(in the rows, 128 means zero)
A single turn carries every row of the set below to another of its rows. Some are shown first; where does it send the rows asked next?
tadu: [150 149  96 133 133  93 148 136  90 115 156 132 139 148 158 111 117 105
 157]
sezez: [102 135  88 150 118  95 132 130  93 116 143 114 141 132 154 111 113 102
 149]
sovu: [153 112  87 139 109  85 137 121 118 125  94 150 140 158 143 112  89 158
 139]
fodo: [163 155 100 116 117  98 141 119 123  85 129 145 148 135 127 106 113 141
 123]
Lumo: [149 142  92 111 127 140 159 126 122 139 115 116 135 136 125 125 101 152
 140]
bet: [131  96 126 136 109 117 144 123 107 130 110 105 119 166 139 132 102 129
 130]
meto: [111 115 120 123 108 132 162 120 105 131 145 113 149 133 131 118 105 114
 113]
kege: [140 109 115 150 110  85 129 126  98 131 119 112 124 154 150 134  98 105
 158]
Disa: [104 139  95 139 102  82 142 116 129 122 126 151 120 129 129  93 102 133
 109]
lat: [139 110 143 150 119 108 124 129  92 152 112 130 141 136 146 129 123 133
 151]
tonup: [116 135 106 116 123 137 155 118 136 118 122 108 111 115 124 126 124 143
 137]
zis: [125 153 121 141 134  92 154 122 110 117 125 111 123 107 121 134 130 157
 144]
Pura: [101 134  88 126 111  86 143 104 126 125 116 153 115 122 145 101 107 124
 122]
ner: [160 144 111 133 122 103 148 144  95 128 159 127 149 156 154 120 126 111
 148]
muze: [165 165  90 113 116 103 141 119 121  99 122 143 147 124 137 107 111 122
 126]
dalak: [149 142 145 132 121 124 122 132  96 143 130 124 158 133 136 121 121 115
 142]
Pabuz: [149 152 103 116 123  99 142 112 119  84 125 143 140 140 119 100 109 150
 121]
mudo: [154 116  88 137 115  90 145 114 120 122 105 154 140 144 139 105  83 160
 133]
tinu: [143 138 104 133 156  99 149 124 135 137 126 114 146 115 129 136  99 155
 150]
bomov: [135 134 101 135 103 124 165 129 115 149  99 113 100 131 131 122 113 156
 145]
nonim: [128 166 109 148 133  93 152 135 112 163 111 111 130 132 120 125  95 150
 138]
Vad: [117 145  97 147 102  84 140 118 129 120 119 142 118 135 129  90  95 143
 106]
vopa: [ 99 128 105 145 111 106 136 126  94 124 151 113 155 130 144 111 108  99
 139]
neme: [149 128  77 133 112  90 135 120 103 124  81 144 135 155 153 117 104 151
 144]
vuf: [120 124 146 139 127 114 124 123 116 151 136 132 141 123 138 119 114 105
 138]
matet: [145 125  97 152 114  78 132 131  88 120 125 115 121 146 152 127  91 104
 165]
Navig: [168 127 124 130 106 132 164 140 111 129 141 114 140 159 144 119 122 128
 121]

lat goes to dalak
fodo goes to Disa
Where do these go?
tadu goes to sezez
meto goes to bet
Pabuz goes to Vad
bomov goes to Lumo
Pura goes to neme
ner goes to vopa
tinu goes to zis

A single turn carries every row of the set below to another of its rows. Some are shown first; where does it send the rows asked next?
luvuz: [109 112 103 145 118 133 120  81 143 127 116 123 118 134 132 113 125 108
 103 110 170 120 121 103 107 128 142 143 116 145]
meri: [142 128 109 134 143 160 118 104 167 122 117 124 122 101 128 134 140 172
 124 115 127 122 110 155 134 135 120 136 151 119]
fop: [186 106 120 133 134 132 133 125 133 127 137  97 135 132 128 131 129 119
 138 113 133 115 103 128 127 126 146 150 138 131]
lik: [106 146 110 134 124 145 109 130 111 113 132 146 121 113 136 113 134 110
 122  99  97 131 117 144 123 115 122 133 108  91]
runen: [150 130 108 144 127 128 125 127 142 128 150 142 145 125 136 128 111 161
 143  97 155 162 119 125 127 137 129 113 132  91]
lapo: [117 111 100 131 132 132 136 133 106 126 140 117 129 104 134 122 153 109
 135  79 111 143 106 149 120 130 110 129 110 128]
non: [108 121 103 171 156 126 121  93 111 124 133 145 118  90 118 119 122 169
 121 111 142 115 128 136 106 114 147 136 130 110]
Mib: [147 123 127 134 143 168 130  88 155  96 125 141 123 118 136 104 129 139
 140 110 123 114  94 142 150 143 128 126 123 128]
gegam: [100 140 123 117 115 139 113 150 125 114 127 153 131  96 134 125 124 113
 140 115 112 122 101 141 114 113 143 141 109 110]
Zife: [144 115 131 131 133 142 127  98 129 106 110 123 119  91 103 142 127 153
 128 117 120 107  89 144 153 120 124 139 127 132]
Zufo: [112 137 124 162 115 121 132 112 103 126 104 135 113 138 129 146 131  96
 103 115 148 103 121 136 120 141 134 122 109 116]
Zel: [104 115 102 132 156 138 129  97 142 106 135 151 130 104 144 118 125 165
 140 111 158 114 138 137 109 113 168 128 113 115]
limek: [149 129 116 156 118 105 133 128 131 140 146 138 145 105 128 152 103 158
 132 108 150 150 112 134 135 130 141 118 120 102]
dova: [113 137 119 137 129 143 124 119 127 136 121 146 114 147 155 154 146 104
 123 115 169 116 124 128 109 157 141 121 111 115]
neze: [117 114  90 157 111 134 129 115 149 135 121 129 104 137 117 127 132 140
 103 125 156 124 129  92 115 145 152 128 115 124]
dat: [103 109 101 142 149 135 130  93 113 107 167 151 119 114 121 135 126 144
 125  92 148 121 117 132 149 114 138 132 100 118]
mip: [120 111  97 145 114 134 126 114 134 140 117 130 101 137 114 129 130 139
 115 126 165 125 132  89 120 140 154 127 103 129]
kisuz: [ 92 108 103 150 140 142 128 118 145 100 159 158 135 101 106 121 110 149
 125 101 154 118 102 126 127 117 139 139 138 129]
muni: [186 110 118 146 135 139 135 121 136 126 137  97 135 136 128 113 120 111
 128 110 128 120 116 132 136 128 141 145 141 127]
susur: [104 136 119 156 121 138 118 136 122 132  97 130 122 129 114 146 123 113
 100 122 164 121 138 129 111 139 122 129 148 114]
Fonad: [187 111 114 145 139 138 133 121 144 139 137  95 133 129 140 134 131 124
 126 117 130 121 121 134 127 131 148 146 144 123]
vinaf: [124 100 122 164 160 145 139 135 121 131 121 126 127  76 144 125 139 122
 125 121 108 136 127 125  97 149 133 121 132 114]
Devim: [126  93 124 121 162 147 140 136 123 118 113 119 133  84 153 135 141 123
 138 119 124 142 148 130 110 137 141 117 111 116]
nik: [106 131 117 127 116 145 121 132 131 102  99 139 127 148 127 130 138 107
 127 112 165 111 116 119  94 143 131 123 138 114]
neza: [149 135 133 135 149 153 121  92 134 146 118 135 113  96 133 126 123 153
 144 122 138 127 113 156 154 138 136 135 113 139]
movu: [187 112 123 138 144 142 127 125 133 143 131  99 132 128 131 121 122 123
 139 118 142 126 123 128 125 131 146 147 145 131]
Rif: [105 132 136 143 153 162 100 130 116 129 127 157 123  87 142 128 120 110
 124 128 117 136 124 124 106 130 129 141 129  99]
tik: [146 112 127 145 133 108 130  90 131  90 123 122 165 105 139 133 105 135
 117 100 146 136 111 127 109 110 126 127 141  98]
Dazo: [110 109 100 144 115 125 118  82 133 130 117 117 114 129 126 131 135 116
 100 110 166 117 112 101 103 126 140 149 118 140]
rof: [153 116 138 147 142 112 130  80 119 106 136 140 156 109 153 126 108 126
 140 101 153 135  94 122 106 126 136 125 122 107]
notuz: [105 124 125 118 148 154 109 127 130 115 127 142 128  91 159 156 136 115
 114 124 116 130 136 135 118 118 137 137 113  89]
zire: [108 114 110 132 124 136 142 152 137 119 133 126 145  92 133 106 129 101
 139  91 120 140 109 151 118 131 128 130 120 146]

runen goes to tik
Devim goes to zire
Mib goes to meri
Where do these go?
Dazo goes to mip
Zel goes to kisuz
gegam goes to Rif
Zufo goes to dova
muni goes to Fonad

A single turn carries every row of the set below to another of its rows. Some are shown first; where does it send the rows asked next?
soti: [121  90 167 107 125 102 144  94 120 123 143 140 100 126 123 131 149 163
 138 162 134 156 117 154 104  90 123 117 126  94 130 151 123 130  98 140
 121  90 112  89  99 122 170 124 132 120  67 157 125 152  94 131 116 124
 107 173]
nev: [153  89 125 101 116 162 149  93 129  97 141 137 103 123 116  99 138 107
 132 119 153 139 146 174 150 104 118 139 153 127 127 153 105 134 129 121
 110 113 101  91 111 137 155 115 133 121 133 143 143 134  99 135 120 148
 134 165]
Gipef: [143  91 128 117 115 149 144 101 125 107 123 154 114 136 129 116  94 132
 126 152 135 133 158 186 104 113 152 136 148 107 132 152 112 128 130 125
 145 101 134 126  96 105 171 127 133 116  96 136  94 149  61 162 108 138
 104 179]
Gefo: [157 138 137  75 136  97 173 118 111 127 149 169 127 107 127  99 123 123
 126 120 129 162 130 161 130 126 128 124 142 120 119 164 121 122 124 127
 123 124  91 122 120 147 149 124 163 122 114 161 138 155  91 147 148 150
 105 188]
vuza: [125  95 130 111 105 120 166 141 109 143 133 150 138 128 141 150 135 116
 119 151 144 140 122 150 107 127 128 128 164 122 135 135 132 115 126 140
 118  78 136  97 142 134 144 114 161 115 103 117 124 129 129 133 117 156
  94 177]
tiked: [150  87 134  95 103 145 144 103 110 126 147 129 119 126 106  90 131 141
 141 149 144 100 117 158 141 115 130 104 153 122 156 114  96 114 151 129
  98  94 114 105 131 146 153  93 148  93 112 141  94 141 117 155 111 158
  97 171]
dom: [144  69 127  91 130  91 140 131 131 114 111 125 108 132 148 101 105 123
 109 140 148 150 111 132  98 123 118 126 149  84 158 145 119 135 157 145
 104 107 107 127 135 124 126 101 158 103 117 144 110 145  81 132 126 156
  93 164]
Dareg: [ 84 100 140 127 121 111 142 110 120 118 166 152 111 135 127 115 124 127
 133 147 138 122 170 179 112 117 123 130 144 112 145 144 131 134 137 167
 122 138  99 121 105 133 159 120 160 111 116 143 130 146  94  98 134 152
  97 168]
kazun: [130  92 120 110 107 102 154  97 121 135 162 165 112 124 129 104 135 154
 148 136 134 129 172 170 106 121 163 159 124 132 136 157 148 145 152 137
 129 115  99 119 138 141 114 143 162 111  81 123 117 150  98 130 122 129
  93 155]
fogi: [142  91 151  89  95  75 161  86 123 114 112 130 104 109 130 115 137 127
 128 146 157 135 127 119 105  98 126 145 129  86 113 121 138 141 151 148
 142 120  89 122 135 120 145  99 152 117  99 106  94 162 116 137 124 149
  99 182]
biron: [165 111 129  87 108 136 154 110 135 122 158 144 117 119  96 117 184 144
 129 164 132 113 136 144 124 115 127 127 149 120 135 141 123 128 132 111
 122  87 117 115 112  82 174 119 115 116  93 148  98 151 101 131 115 141
  98 171]
lodot: [154 109 153  72 122 114 150  84 125 104 122 177 136 125 125 121 138 149
 119 145 130 157 127 145 136 129 119 131 141 123 131 123  96 132 154 127
 143  91 111 119 141 155 116 128 130 102  84 146 103 146 109 140 139 159
 109 168]
ruz: [ 88 108 133  82 123 134 145 106 124 110 121 145 117 136 140 104 115 126
 132 140 139 111 123 162 153 111 126 134 136 107 132 143 126 131 134  93
 127 127 120 109 100 156 169 122 159 115 100 130 107 149  81 176 120 144
 113 170]
Nemup: [132 121 147 104 128 102 162  80 147 120 125 137  91 110 120 128 126 113
 127 171 122 140 146 141 122 129 128 141 157 127 147 139 101 120  99 140
 136 124 110  81  93 116 154 114 126  99  93 153 107 174 126 149 133 132
 111 183]
Voto: [140 105 142 113 135  92 166 112 122 137 135 160 128 142 115  91 129 145
 123 137 142 185 147 163 110 138 133 146 138  96 170 151 150 145 137 129
 105 100 121  85 108 148 168  82 151 125 102 133  99 156 110 159 105 124
  99 165]
Lurap: [143 123 129  99 110  95 142 122 148 130 137 131 123 149 132 100 139 109
 128 127 145 166 131 177 125 104 137 145 129  99 140 129 101 131 138 140
 126  78 119 114 107 132 177  99 137 110 119 121 127 134 117 190 102 156
 118 148]
gose: [116 112 145  91 113 103 150 120 116 137 120 172 100 118 117 109 147 119
 166 149 175 108 125 155 110 106 143 112 133 117 146 140 137 125 146 128
 127  73 129 107 146 125 154 139 150 126 101 158  92 144 124 155 118 138
 100 177]
raf: [147  93 136  97 129 128 186 111 113 113 154 146  99 124  78  90 121 136
 115 132 141 161 143 140 133 121 128 175 151 127 138 138 129 123 141 135
 133 109  98 112 135 131 164 125 129  89 118 136 117 152 137 136 120 144
  89 179]
muvi: [129 132 138 113 119  96 130 101 151 149 157 153 107 124 144  79 157 144
 149 150 126 113 157 147 122 122 124 133 123 121 154 126 115 144 145 154
 101 126 104 126 116 122 152 136 147 107  80 163 146 146 102 148 124 148
 111 156]
goto: [110 110 110  74 117  90 131 108 117 123 160 154 115 151 137  98 142 156
 138 175 143 147 171 161 133 110 132 132 127  91 131 123 120 134 169 137
 120 113 100 129  95 141 147 123 132 125  90 129 119 151  94 128 104 137
  78 140]
kam: [146  66 142 112 109  89 158  78 159  82 112 161 126 129 124 111 128 114
 143 142 138 148 140 133 114 108 140 141 122  87 139 152 127 153 123 144
 118 126 111 104 124  94 158 111 162 113 115 143 117 134  75 143 117 160
 118 144]
meva: [164 107 131 113 108 101 154 104 137 119 125 145 103 130 152 119 107 135
 129 153 131 131 140 103 115 113 111 130 148 103 139 145 132 119 131  83
 128 138  90 124 119  90 135 120 159 118 102 142 105 132 107 145 121 139
 117 166]
nazag: [134 100 159 108  96 110 166 108 138 111 127 123 109 118 167 104 136  81
 153 180 156 154 126 129 114 123 138 136 133 107 140 131 129 127 152 134
 113 113  96 129 105 121 160 107 163 123 100 125 109 117  76 154 116 138
  91 153]
Virer: [115 111  96  96 109  93 154 118 145 138 139 126  97 134 122 117 127 133
 145 156 120 109 170 165 124 117 132 124 135  99 144 134 133 158 144 131
  99 115 106 101 123 154 132 113 170 109 115 151 125 156 139 121 101 126
 110 160]
patu: [145  82 142 104 116 132 156 119 122 138 142 125 136 121 120  97 161 136
 123 178 149 166 131 172 140 124 144 154 148 115 139 135 128 110 113 140
 113 114 104  89 143 131 167 118 111 101 102 122 113 146  85 142  95 128
  79 146]

ruz goes to soti
tiked goes to patu
Gipef goes to Nemup
Where do these go?
muvi goes to kazun
meva goes to fogi

